In the rows, 128 means zero.
One turn moves each row of this set onto another row. After a few examples, where does it send each row asked below?
buzim: [177 106 121 121 124 132 140 125 147  76 128 152 165 153 152 118 128 111
 106 135 110 116 149  97 128 103 106 129 157 144 114  94  89 128 146 125
 127 137]
Fiku: [149 100 124 112 113 126 134 113 147  95 106 136 129 121 130 118 142 151
 164 114 112 140 143 108 148 109 143 152  77  99 141 135 150 172 126 100
  99 159]
penos: [146 107 134 120 121 106 151 139 171  92 113 117 164 169 149 130 132 119
 116 116 120 122 125  62 105 107  92 121 147 118 112 121 111 153 122 127
 127 136]
ziled: [145 107 133 133  81 101 123 143 154  92 131 138 144 122 188 130 125 122
 136 126 145 120 111  77 105 107 117 126 147 104 105 115 116 144 134 135
 142 130]
vuv: [125 112  96  94 120 133 121 124 135 109 111 131 155 126 134 130 154 164
 145 141 102 154 126 118 130 134 115 148  80 112 112 120 142 136 160 161
  90 143]
Fefos: [150 117 140 131  90 113 116 111 132  91 150 157 147 118 186 127 118 120
 117 128 139 115 128 103 139 121 126 129 146 122 114 101  91 130 151 137
 135 127]
sadun: [128 138 120 139 144 106 150 135 147  76  78 174 161 143 150 127  99 122
 143 126 113 161 161 118 139 145 124 138 103 117 122 155 110 135 126 117
 115 130]
fiseb: [145 127 108 132 137 113 146 151 153  72  75 178 160 131 146 123 101 119
 160 145 109 157 166 118 120 130 124 137 109 117 114 150 115 130 117 116
 122 138]
guvet: [138 117  93  91 123 139 127 120 126 101 109 144 154 117 136 131 148 156
 134 144 102 147 137 111 122 131 126 150  83 119 110  94 143 136 168 148
  88 132]
padud: [152 141 147 114 120 117 122 123 123  90 100 163 123 138 163 125 124 112
 132 155 100 169 126 113 153 108 148 162  89 103 114 123 151 134 141 104
  99 124]
Visak: [148 102 141 124 103 109 142 140 171  95 126 119 158 155 169 138 131 115
 104 114 132 117 116  72 103 104 101 121 146 117 111 121 110 161 129 130
 125 136]
Refi: [164 102 120 112 117 137 118 104 144  84 115 142 135 116 131 113 148 150
 165 123 102 139 150 124 155 107 142 147  74 110 145 131 139 158 129 108
 108 163]
bemi: [146 148 165  99 125 118 106 110 133  97 114 152 137 136 143 126 131 119
 147 162  94 164 130 119 152 110 132 145  72 108 113 146 142 131 117 133
 109 133]
dasu: [134  92 141 113 115 118 150 123 155 112 135 142 157 169 128 115 117 127
 124 130 121 121 138 111 146 112  93 136 157 131 113 142  83 138 127 154
 113 157]
gula: [154 128 138 108 116 110 109 140 147  97  97 147 129 138 155 123 130 110
 160 170  96 169 120 108 132 100 134 149  84  89 108 137 160 133 115 111
 111 145]
nir: [138  86 146 112  96 119 139 127 160 119 145 139 151 153 144 125 117 121
 118 133 129 113 130 113 137 108  98 130 154 126 109 140  86 147 126 154
 115 159]
luno: [138 143 125 122 148 106 139 129 157  77  83 167 170 133 140 131 103 117
 154 139 107 153 169 108 122 143 119 122  93 117 118 149 111 134 106 119
 126 131]
Nota: [165 114 127 113 118 135 127 105 141  75 105 139 136 115 138 120 150 150
 153 109 107 138 145 103 142 106 146 148  70 112 145 123 149 170 132 100
 106 144]
Rap: [176 102 132 121 107 133 127 119 150  84 143 148 160 141 166 127 127 108
  96 134 119 109 140 106 128 105 110 124 150 140 114  99  86 137 147 130
 128 139]
gabub: [128 114  87  95 124 122 124 126 140 108 104 125 155 126 143 136 152 154
 140 140 103 153 125  98 117 138 120 143  79 102 111  98 152 142 160 138
  91 140]
fupo: [129 108 154 115  83 106 115 117 149 115 153 144 149 120 162 128 115 128
 145 137 143 113 124 101 127 117 110 123 140 111 105 135  95 139 120 161
 136 145]

Nota goes to Fiku
nir goes to Rap
Where do these go?
penos goes to dasu
bemi goes to padud
vuv goes to guvet
luno goes to sadun
fupo goes to Fefos

One turn moves each row of this set onto another row. After a few examples, where does it send each row asked below?
fise: [114 117 127 121 172 118 114 112 111 144 122  96 134 113 117 141 134 141
 111 135 129]
nar: [156 108 119 137 127 118 151 147 133 136 131 152 114 114 149 125 110 123
 100 134 128]
Tabeb: [117 154 133 120 138 132 109 119 120 127 122  98 114 121 108 120 115 164
  89 120 156]
mipir: [118 144 119 122 154 124 120 109 111 137 110  99 118 113 109 136 133 158
 100 123 155]
Ruku: [111 150 135 123 142 121 121 121 104 118 119  97 128 117 108 109 117 163
  92 112 147]
vave: [129 143 116 149 122 145 149 121 135 103 127 156 113 131 103 135 141 113
 151 101 125]
Suda: [113 118 123 128 103 139 140 127 158  95 124 123 121 122 104 116 136 127
 174 115 123]
bas: [125 115 125 143 109  94 141 142 121 113 133 131 161 122 147 120 118 111
 119 107 121]
Fite: [153 150 127 144 115 124 141 137 140 116 154 127 159 125 117 117 126 113
 159 103 120]
berin: [109 126 126 118 155 119 111 105 111 136 110  87 122 120 113 147 140 147
 117 135 134]
pemi: [171 133 120 131 121 139 154 136 151 137 144 143 111 120 113 119 128 126
 148 147 124]
vire: [140  97 127 117  95 108 153 144 117 111 103 116 114 122 148 103 116 142
 125 123 110]
suf: [150 130 123 128 124 161 139 134 159 105 127 139  92 122 119 115 118 137
 154  98 125]
sif: [116 153 145 130 141 129 108 124  99 116 127 108 114 139 113 111 109 154
  83 122 126]
gop: [150 119 122 128 134 158 135 131 161 110 126 130 102 120 126 125 122 130
 166  97 115]
fifot: [155 135 125 132 113 130 141 143 166 130 157 127 143 113 114 107 121 125
 158 135 131]
dazug: [118 133 124 118 164 120 125 117 111 138 116  90 134 103 113 124 128 159
 103 115 146]
fona: [112 125 130 131  98 142 131 131 162  95 135 131 115 130 106 112 125 126
 165 122 124]
tizol: [155 138 125 134 102 128 162 129 123 122 129 141 109 138 103 119 141 124
 154 148 109]
Pase: [118 130 152 124 149 132  96 125 108 125 131 102 106 143 124 122 107 148
  92 142 109]
zisir: [129 137 122 153 125 146 136 124 144 105 138 157 115 137 113 140 134 104
 155 107 117]
nad: [114 121 139 118 157 127  92 112 114 133 118  83 115 135 127 145 124 143
 117 134 114]
vava: [171 144 128 134 117 133 145 137 124 109 132 117 134 133 123 112 124 127
 162  89 101]
vab: [137  98 127 124 111 108 136 152 152 125 138 121 143 105 153 106 103 131
 119 127 130]
Mis: [109 114 143 121 160 122  99 118 113 136 131  95 121 131 123 136 122 137
 110 154 110]
sapok: [157 133 132 124  95 129 153 133 122 106 121 115 116 138 113 106 134 137
 168 122  96]
fofup: [116 141 147 128 149 133  86 118 114 126 132  97 115 145 127 139 112 140
 102 128 117]
zote: [126 108 123 138  97 100 159 138 113 120 118 149 119 127 135 121 128 121
 109 147 121]
Rame: [158 112 122 136 123 111 148 142 107 115 114 129 128 123 158 121 113 126
 116  90 107]
tozu: [109 155 145 129 133 130  92 120 118 120 134 101 118 139 114 124 107 149
  88 128 138]

zisir goes to gop
bas goes to Rame
Where do these go?
nad goes to berin
dazug goes to Ruku
fifot goes to Fite

